Here are some points, one per row:
array([-31,  73,  49, -20, -15,   1,  38,  76,  41,  22,  47,  57, -63,
       -64,   1, -63, -51, -72,  10,   0, -71,  16, -10,  -2, -66, -18,
        48, -35, -16, -30,  61,  42])
array([  -6,  -44,  -11,  -78,   -7,   45,  -33, -107,   44,  -52,  -25,
        -37,   64,  -46,   11,  -79,   32,  127,  -44,   44,  -39,  -32,
         33,  -58,   68,  -48,   28,  -31,    2,   87,  -19,   10])
array([ 55,   2, -49, -27,  33,  32, -20,   6,  37,  17, -39, -18, -74,
        61,  45, -20,  62,   7,  23,  12, -20,  40,  34,  79, -92, -58,
        12,  60, -28,  -8,   4,  50])
array([ -5,   7, -18, -27,  13, -26,   6, -13,  73,  11,  61, -31,  50,
       -26,  58,  11, -12,   0,  52, -23,  51, -53, -82,  28, -44, -64,
        34,   6,  67,  19,  -4, -51])
array([ -6,  61,  -2,  32,  19, -27,  73,  56, -37, -35, -25, -15, -21,
       -21,  14,  10, -14, -66,  84, 108,  57, -11,   5, -15, -34,  38,
        -5,  62, -33,  31, -44,  -1])
array([-43, -12,  22,  24,  31,  39, -32,  12, -67,  67, -26,  -1,  20,
        27,  53, -52, -26,  30, -12, -38,  65,  23,  24,  40, -51,  13,
        88,  17, -28,  72,  38, -37])
array([-27, -93,  20,  65, -24, -35,   1,  19, -22,   8,   2,   6, -16,
       -44,  44, -28,  25,  20,  66, -39, -30, -37,  26,  63, -62,  -4,
       -16,  -3, -27,  29, -56, -33])
array([ 13,  13,  -9,  47, -28,  43,  53, -51,   7, -64, -10,  54,  61,
        68,   9,  63,  21, -62, -99,  31, -18, -44,  10,  10, -35,  26,
        40, -28, -18, -14,   7, -19])
array([  18,  -79,   38,   -9,   37,   56,  -33,   52,  -10,   54,  -41,
        -34,  -26,   16,  -34,   34,  -59,  -88,   15,   30,   25,  -58,
        -20,   18,   -3,    9,   26, -100,    2,  -47,   11,   46])
array([  6,  26, -63, -60,  11, -47,  19,  11, -59, -17,  17,  24, -12,
        22, -44,   8,  61, -36,   8, -28,  40, -46, -14,  30,   1,   4,
       -49, -64, -55,  83,  38,  52])
array([ 76,  24, -60,  41, -99,  12,  14,  13,  28, -20,  19,  -5, -64,
        -6,  20,  11, -16,  78, -13,  -8,  52,  21,  20, -94, -13, -37,
       -40,  13,  27,  12,  64, -62])
array([-40, -17, -95,  10,  32, -15, -28,  -6,  34,   1, -49,  46, -20,
         9,  -8, -37, -22, -50, -20, -29, -11,  46, -42, -46, -16,  40,
       -49, -51,  60,  22, -65,   6])
array([109, -36,  39, -39,  -6, -81,  23,  74, -19,  -6,  57,   3,  -8,
         9,  55,  10,  33, -31, -21, -17, -49,  78, -47,  11, -39,   6,
        13,  40,  66,  69,   8,  25])
array([-36, -37,  -3, -27, -17,  47, -23,   8,  -7,   1,  72,  73, -16,
       -32, -24,  19,  -7,  72, -53,  64,  46,   2,  47,  44,  16,  22,
         0,  25,  81,   7, -36,  76])
array([ -56,   11,    5,  -16,  -53,  -51,   40, -107,  -29,   51,   50,
          8,   15,   -3,  -10,  -59,    2,  -72,   -6,   11,  -14,  112,
         36,   -2,    7,   19,  -28,    2,   26,  -18,    7,    3])
array([-60, -41, -41,  12, -81,  -5, -79,  34,  -6,  35,  73, -61,  71,
        45, -16,  11, -23,  12, -45,  32, -51,  45,  26,  24,  38,  13,
       -64,  24, -74, -12,  -2,  -5])
array([  0,  61,   3,  16,   3, -48, -24,   3, -77,  15, -41, -84, -43,
       -20,   2, -45, -15,  20, -60, -14, -46, -51, -38,  61, -16, -30,
         0,  27,  58,  -6, -11,  51])
array([ 10,  64,   2,  63,   8,  -1, -86,  -2,  -8, -53,  -1, -39,  24,
       -46, -22, -20,  45,  15,  28, -28,  11,  35,  29,   6,   0,  64,
        39, -85,   3, -54,  13,   8])
array([-21, -24,  47,  66,  85,  69, -14, -14,  77, -79, -12, -39, -60,
       -31, -70,  17, -47,  24, -30, -48,  61, -62, -42, -50,  12,  31,
        49,  60, -47,  38,   8,  29])
array([-22,  11,   4, -94, -14,  19, -27,   7, -28, -71, -38,  -2,  24,
        56,   4,  41, -87,  12,  47, -26, -30,  31,  13, -34,  -7,  78,
       -19,  -3,  44, -43,  31,  -8])
array([ 17, -19,  -2, -66, -13, -15,  16,  60,  47,  11,  10, -17, -49,
        35, -26, -45,  10, -33, -19, -37,  -3,   1,  48,  97,  38, -19,
        70,  19,  23, -10, -20, -70])
array([ 13, -13, -35, -12,  44, -10,  20, -50, -24,  74,  -5, -59, -22,
        -6, -60,  63,  13,  28, -39, -14, -20, -39,  16, -75,   1,  90,
        46,   0, -37, -26, -41, -11])
array([ 15,  31,  63, -52,  36, -22,  12,  29, -30,   2,   7,  25,  16,
        56,  20, -31,  23,  18, -59,  36,  49,  -7, -68, -52,   7, -26,
       -24, -40, -69, -70, -49, -13])
array([ -17,   15,  -25,  -51,   18,  -40,  -35,   14,  -31,  -55,  -36,
         23,   31,  -40,  -22,   75,   -8,    4,    0,   -1,    8,   51,
         35,  -58,    5, -127,   -7,   36,   14,   34,  -43,  -50])
array([ 44,  33, -41,  26,  33, -20,  41,   3, -48,  -7,  85,  36,   9,
        61,  39,   7,  -9,  -3,  70, -29, -30, -24,  42, -35,  64, -62,
        19,   8,  -2, -40, -31,  63])
array([-50,  23,  55,  28,  74,  90,  33,  50,  33,  73, -16, -94,  30,
       -21, -13,   3,  65,  15, -13, -40,   3, -37,  38,  16, -15,   4,
       -36,  16,  25,  52,  58, -38])
array([ -22,  -34,   48,   21,   18, -100,   41,  -12,   -1,  -60,    4,
         11,    3,   40,   11,    6,  -31,   59,   14,   -5,   24,   28,
         25,   16,  -39,  -43,  -47,  -20,    5,  -32,   55,   18])
array([ 17, -14,  43,  29, -47, 127,  11, -26, -12, -10, -51,  28,  22,
       -27, -95,   5,   4,  25,  16, -55, -46,  14, -52,  -3,   7,  39,
       -61,  24, -10, -39, -57,  11])
array([-33,  11,  -5,   2, -19,  29,  76,   1,  45,   3, -79, -14,   7,
       -45,  48,  66, -38,  17,   8, -11, -34,  48,  -7,  41, 107,  56,
       -28, -42, -31,   5,  -4,  -1])
array([ 30,  14,  82, -16, -34,  -7, -58, -54,  45, -13, -39, -20,   3,
        -2,  39,  -5,  45, -62,  16, -35,  28, -52,  45, -59,  42, -10,
       -41,  36,  -5,  40, -27,  23])
array([ 38,  -3,  -1,  42, -23, -47,  -8,   5,  55,  47, -78,  13,  64,
       -53, -65, -18,  10,  18,  -9,  12,  64, -36, -12,  21,  18,  20,
         2,  31, -14, -79,  59,  20])
array([-48,  25,   4,  43, -31,  28, -27,  -5, -12,  15, -17,  46,  -4,
        52, -58,  55,  57,  19,  61,  55, -26, -39, -84, -23,  46,  38,
        61,   6,  26,  12,  38, -21])
array([ 28, -39, -35,  19,  40,  14, -28, -23, -55, -37,  28,  10,  -8,
       -83,  48, -14,  25, -37, -14,   7,   1,  10,   0, -26,  40,   0,
       -26,  23,  15, -75,  79, -67])
array([ 82,  42, -11,  25,  36,  -7,  -8, -57,  27,  17,  42,  34,   8,
        36, -19, -11, -79,  -2,  18,  50,  -2,   5, -44,  35,  36,  13,
       -43, -26, -66,  37,  -6, -45])
These points spread out most along one direction. Take the direction at right angles to it along which they spread out most. Go by this last direction. Where along it does each point below lie, from 0 to 99? The average is 50, and the first point in the table lies past the average. One standard deviation of the points above along it is 16.
array([  0,  61,   3,  16,   3, -48, -24,   3, -77,  15, -41, -84, -43,
       -20,   2, -45, -15,  20, -60, -14, -46, -51, -38,  61, -16, -30,
         0,  27,  58,  -6, -11,  51]) 61
array([ -5,   7, -18, -27,  13, -26,   6, -13,  73,  11,  61, -31,  50,
       -26,  58,  11, -12,   0,  52, -23,  51, -53, -82,  28, -44, -64,
        34,   6,  67,  19,  -4, -51]) 54
array([ 82,  42, -11,  25,  36,  -7,  -8, -57,  27,  17,  42,  34,   8,
        36, -19, -11, -79,  -2,  18,  50,  -2,   5, -44,  35,  36,  13,
       -43, -26, -66,  37,  -6, -45]) 45
array([-40, -17, -95,  10,  32, -15, -28,  -6,  34,   1, -49,  46, -20,
         9,  -8, -37, -22, -50, -20, -29, -11,  46, -42, -46, -16,  40,
       -49, -51,  60,  22, -65,   6]) 43
array([ 17, -19,  -2, -66, -13, -15,  16,  60,  47,  11,  10, -17, -49,
        35, -26, -45,  10, -33, -19, -37,  -3,   1,  48,  97,  38, -19,
        70,  19,  23, -10, -20, -70]) 61
array([ 13, -13, -35, -12,  44, -10,  20, -50, -24,  74,  -5, -59, -22,
        -6, -60,  63,  13,  28, -39, -14, -20, -39,  16, -75,   1,  90,
        46,   0, -37, -26, -41, -11]) 53
array([ -56,   11,    5,  -16,  -53,  -51,   40, -107,  -29,   51,   50,
          8,   15,   -3,  -10,  -59,    2,  -72,   -6,   11,  -14,  112,
         36,   -2,    7,   19,  -28,    2,   26,  -18,    7,    3]) 29
array([ 76,  24, -60,  41, -99,  12,  14,  13,  28, -20,  19,  -5, -64,
        -6,  20,  11, -16,  78, -13,  -8,  52,  21,  20, -94, -13, -37,
       -40,  13,  27,  12,  64, -62]) 29
array([ 44,  33, -41,  26,  33, -20,  41,   3, -48,  -7,  85,  36,   9,
        61,  39,   7,  -9,  -3,  70, -29, -30, -24,  42, -35,  64, -62,
        19,   8,  -2, -40, -31,  63]) 40
